In the rows, 128 means zero.
Each path below is one point turned by a fixed rotation once a step. After each direction that follows a path, write how fast that rotation turns it, in degrees per step (0 if it stays still).
Each turn is a multiple of 5 degrees from 10 to 175, or 0.
Each row of a path follows its step; steps can be skipped.
path 1
step 6: [128 136 129 125 127 129 129 130 132 130 127 126 125 126 133 133 133 123
 125 130 128 129 123 133 128 128 126 121 117 132 129 122 132 130 119 128
 124 124 130 134 124 137 126 123 122 136 135 124 111 131 134 126 124 132
 131 121 138 134 123 135 130 123]
step 13: [128 136 129 123 130 125 127 129 125 130 130 141 125 125 118 129 128 131
 131 138 127 122 127 127 132 130 129 128 131 138 131 129 126 129 131 126
 140 133 123 129 129 135 123 120 132 133 125 123 136 130 133 130 134 135
 128 126 128 135 121 124 142 127]
step 14: [130 137 133 130 126 132 129 128 125 133 132 123 132 128 126 126 131 126
 123 131 133 128 127 122 133 131 126 124 121 134 132 135 120 136 120 125
 130 119 135 127 130 129 120 124 138 120 122 136 125 130 129 132 137 134
 126 120 135 127 130 127 133 124]
step 18: [126 129 128 125 133 129 121 128 126 131 122 135 123 123 128 133 124 132
 124 133 134 117 129 129 129 140 138 124 131 128 127 127 129 133 128 131
 117 126 115 134 129 132 135 124 123 131 131 126 117 134 124 126 136 127
 126 132 134 123 125 131 125 129]
step 29: [128 137 130 116 131 133 135 125 127 131 126 125 129 131 119 126 131 133
 130 130 126 118 130 131 135 122 136 127 132 132 131 129 118 123 135 135
 124 126 129 118 122 121 123 129 130 129 130 124 128 130 129 117 124 126
 135 122 128 127 134 118 129 124]
step 33: [128 143 128 139 133 125 119 125 127 126 123 131 133 135 128 136 130 120
 126 136 126 129 141 127 126 127 123 126 137 136 131 127 123 126 118 130
 123 130 127 128 131 135 127 129 126 132 117 127 132 128 124 128 130 131
 127 134 132 128 127 130 131 130]
step 35: [128 128 128 119 126 133 128 131 127 135 133 128 131 131 122 133 117 134
 131 130 134 121 132 136 125 130 133 126 126 129 127 128 126 130 125 130
 117 111 130 136 129 122 135 126 130 123 131 132 125 130 128 131 130 119
 126 135 125 123 132 128 139 123]
step 36: [133 133 130 117 128 130 120 137 124 127 130 134 136 128 128 134 124 131
 128 131 131 116 125 128 127 131 127 130 123 131 128 122 137 117 122 117
 125 131 139 127 125 126 132 126 118 127 124 127 121 129 133 127 128 128
 132 131 124 125 132 134 120 127]
[126 129 127 127 127 128 129 128 126 129 129 127 125 128 129 130 130 128
 129 127 129 125 130 127 126 128 126 130 128 129 130 129 130 127 129 128
 129 129 129 128 128 128 130 126 129 130 127 126 127 126 128 127 127 126
 131 127 129 129 127 126 127 130] => 155
[130 129 129 127 126 128 128 127 127 127 127 125 129 128 127 128 127 129
 128 129 126 127 127 130 126 126 125 129 128 128 127 131 127 127 127 128
 127 128 130 127 128 126 127 127 128 126 128 125 129 129 127 129 130 126
 126 128 126 125 128 127 129 128] => 55
[125 127 129 127 129 129 128 128 126 128 127 129 128 128 126 126 126 128
 128 125 127 129 131 130 127 128 128 127 129 127 127 126 129 131 130 129
 128 128 129 129 128 128 127 127 129 129 127 127 127 129 126 130 127 128
 125 132 128 129 126 127 130 130] => 145
[127 129 128 127 127 130 127 127 128 126 128 131 129 127 129 128 132 126
 128 128 128 129 128 128 126 128 129 126 128 129 128 130 130 131 127 124
 131 128 126 128 128 127 126 129 129 126 126 128 128 129 126 129 130 127
 128 127 127 127 126 127 127 128] => 60
path 2
step 6: [129 136 133 125 128 135 130 119 127 132 124 132 134 134 123 141 129 135
 129 116 119 128 128 130 126 133 111 135 123 118 127 131 132 137 129 131
 134 121 127 128 126 136 128 125 127 133 130 126 121 125 127 129 127 131
 130 124 122 133 125 127 127 128]
step 13: [125 131 133 122 120 126 138 130 123 130 125 127 123 125 134 126 129 129
 128 125 131 123 138 125 125 137 132 131 129 123 122 121 115 132 118 123
 130 121 122 127 127 129 121 125 123 124 141 122 132 129 132 123 130 130
 125 126 131 125 117 126 118 127]
step 17: [123 129 131 118 122 117 126 140 128 119 134 131 131 131 126 133 130 131
 132 128 131 126 133 128 128 127 134 128 123 119 128 126 124 128 121 123
 126 125 127 135 125 112 132 125 122 126 140 128 124 134 123 122 129 131
 129 126 116 127 132 135 122 128]
step 19: [134 120 125 132 127 131 118 123 137 128 124 124 124 123 126 131 119 136
 126 121 133 123 129 138 118 126 115 130 135 129 127 136 129 133 120 134
 129 137 124 123 125 126 127 125 131 130 120 121 132 132 130 130 127 131
 121 125 131 125 124 135 134 127]
step 21: [122 126 123 125 130 125 123 138 126 120 131 135 131 138 125 133 123 133
 127 132 132 132 129 128 133 133 134 115 117 128 127 126 128 121 123 134
 131 127 131 120 123 131 132 137 118 125 130 127 123 119 121 129 125 123
 126 131 115 129 130 132 132 127]
step 30: [130 119 132 130 131 125 134 138 136 128 122 127 134 122 132 127 127 130
 131 135 134 138 126 123 135 125 137 123 136 120 126 124 128 121 124 126
 132 132 126 125 123 130 133 123 124 127 135 128 120 128 119 138 127 124
 121 126 126 121 130 133 138 121]
step 33: [119 135 132 130 127 129 120 139 126 125 133 131 127 127 121 123 135 135
 130 137 129 131 118 133 125 121 127 127 130 137 131 137 133 120 124 124
 123 129 136 131 127 123 133 135 119 128 136 134 124 132 127 122 121 136
 130 127 125 134 131 127 124 124]
step 35: [140 128 125 130 124 121 133 132 133 134 127 132 131 123 132 118 127 128
 124 123 140 124 133 130 132 126 115 132 127 126 130 132 126 133 125 133
 138 136 134 126 135 124 126 124 131 131 120 134 136 131 126 129 128 122
 132 131 116 123 121 132 129 132]
[130 127 129 127 129 124 128 128 129 127 127 127 128 127 129 128 126 126
 127 128 128 128 131 128 128 126 129 128 128 130 128 127 126 130 127 128
 131 128 128 126 129 128 130 129 128 129 132 128 128 126 129 127 129 126
 130 129 127 130 131 127 128 127] => 80
[128 129 129 130 127 126 129 130 126 129 128 129 127 129 128 128 125 127
 130 129 131 128 128 130 129 126 127 126 129 129 126 128 130 127 127 129
 129 129 129 128 130 130 127 129 127 128 126 126 128 130 130 131 129 126
 126 128 127 128 131 129 128 128] => 155
path 3
step 1: [128 128 118 132 120 122 133 119 125 132 132 126 129 131 123 133 131 125
 128 124 127 121 135 130 128 134 134 130 126 130 126 124 132 126 134 127
 123 125 131 135 136 119 140 130 135 121 129 134 128 126 130 113 137 117
 118 133 127 133 128 131 124 134]
step 12: [122 131 129 129 129 126 134 131 126 122 127 130 124 139 132 143 126 131
 134 130 121 127 132 139 130 133 123 128 133 127 126 130 131 126 128 121
 143 128 145 134 136 128 138 130 121 136 130 124 130 129 123 126 132 127
 130 122 126 128 127 134 134 124]
step 13: [126 134 123 126 133 120 119 137 131 129 124 126 123 131 128 131 126 124
 125 125 134 131 132 118 126 125 133 130 122 132 118 130 132 128 130 131
 125 129 132 119 124 125 125 136 121 129 136 120 115 132 133 130 137 122
 122 132 120 135 117 127 124 119]
step 14: [117 131 122 130 123 133 129 128 132 126 126 135 134 120 128 127 120 127
 122 130 128 125 128 134 133 130 135 127 125 136 131 133 130 129 121 119
 135 130 127 139 127 122 140 128 122 121 121 127 130 122 132 130 131 132
 116 118 125 141 133 129 129 124]
step 19: [124 128 120 129 136 120 137 125 122 130 128 131 137 121 124 136 132 130
 133 133 132 123 133 119 134 128 119 132 122 129 116 134 130 137 127 126
 120 132 134 126 129 122 139 136 128 125 124 131 136 124 127 128 129 126
 123 132 124 133 133 130 124 138]
step 29: [124 137 121 125 130 138 125 123 128 129 122 135 126 123 138 136 130 130
 121 131 128 129 134 132 127 126 137 133 114 128 127 121 132 120 137 132
 133 133 130 127 125 126 124 126 133 127 130 128 124 126 122 130 131 128
 129 122 127 131 137 140 114 122]
step 30: [123 132 130 123 124 127 129 136 135 127 126 125 119 125 125 131 130 135
 126 128 129 121 133 122 134 137 113 122 124 127 121 130 124 115 125 119
 132 134 130 139 134 120 133 131 129 134 127 125 131 128 120 129 123 129
 127 130 123 125 124 132 136 117]
step 36: [134 134 125 129 131 122 120 134 114 136 129 119 126 132 133 127 123 135
 129 125 123 119 129 126 133 127 128 128 120 122 125 115 135 124 133 124
 118 133 130 128 132 132 120 124 134 124 131 129 129 134 133 127 125 128
 124 126 116 130 121 132 133 133]
[130 128 126 129 128 130 127 126 129 131 129 130 128 129 128 127 126 128
 129 127 130 125 127 130 128 129 128 127 127 128 129 127 128 126 130 129
 128 129 127 128 131 129 126 127 129 129 127 128 128 130 126 125 126 126
 127 131 128 126 128 128 129 128] => 10
[126 129 130 129 129 131 126 127 128 128 128 128 127 126 129 126 129 126
 126 130 129 128 127 131 130 128 128 128 129 127 131 126 127 127 129 126
 130 128 128 128 126 127 128 128 127 129 127 130 128 127 129 130 126 129
 126 128 127 128 127 131 125 129] => 120
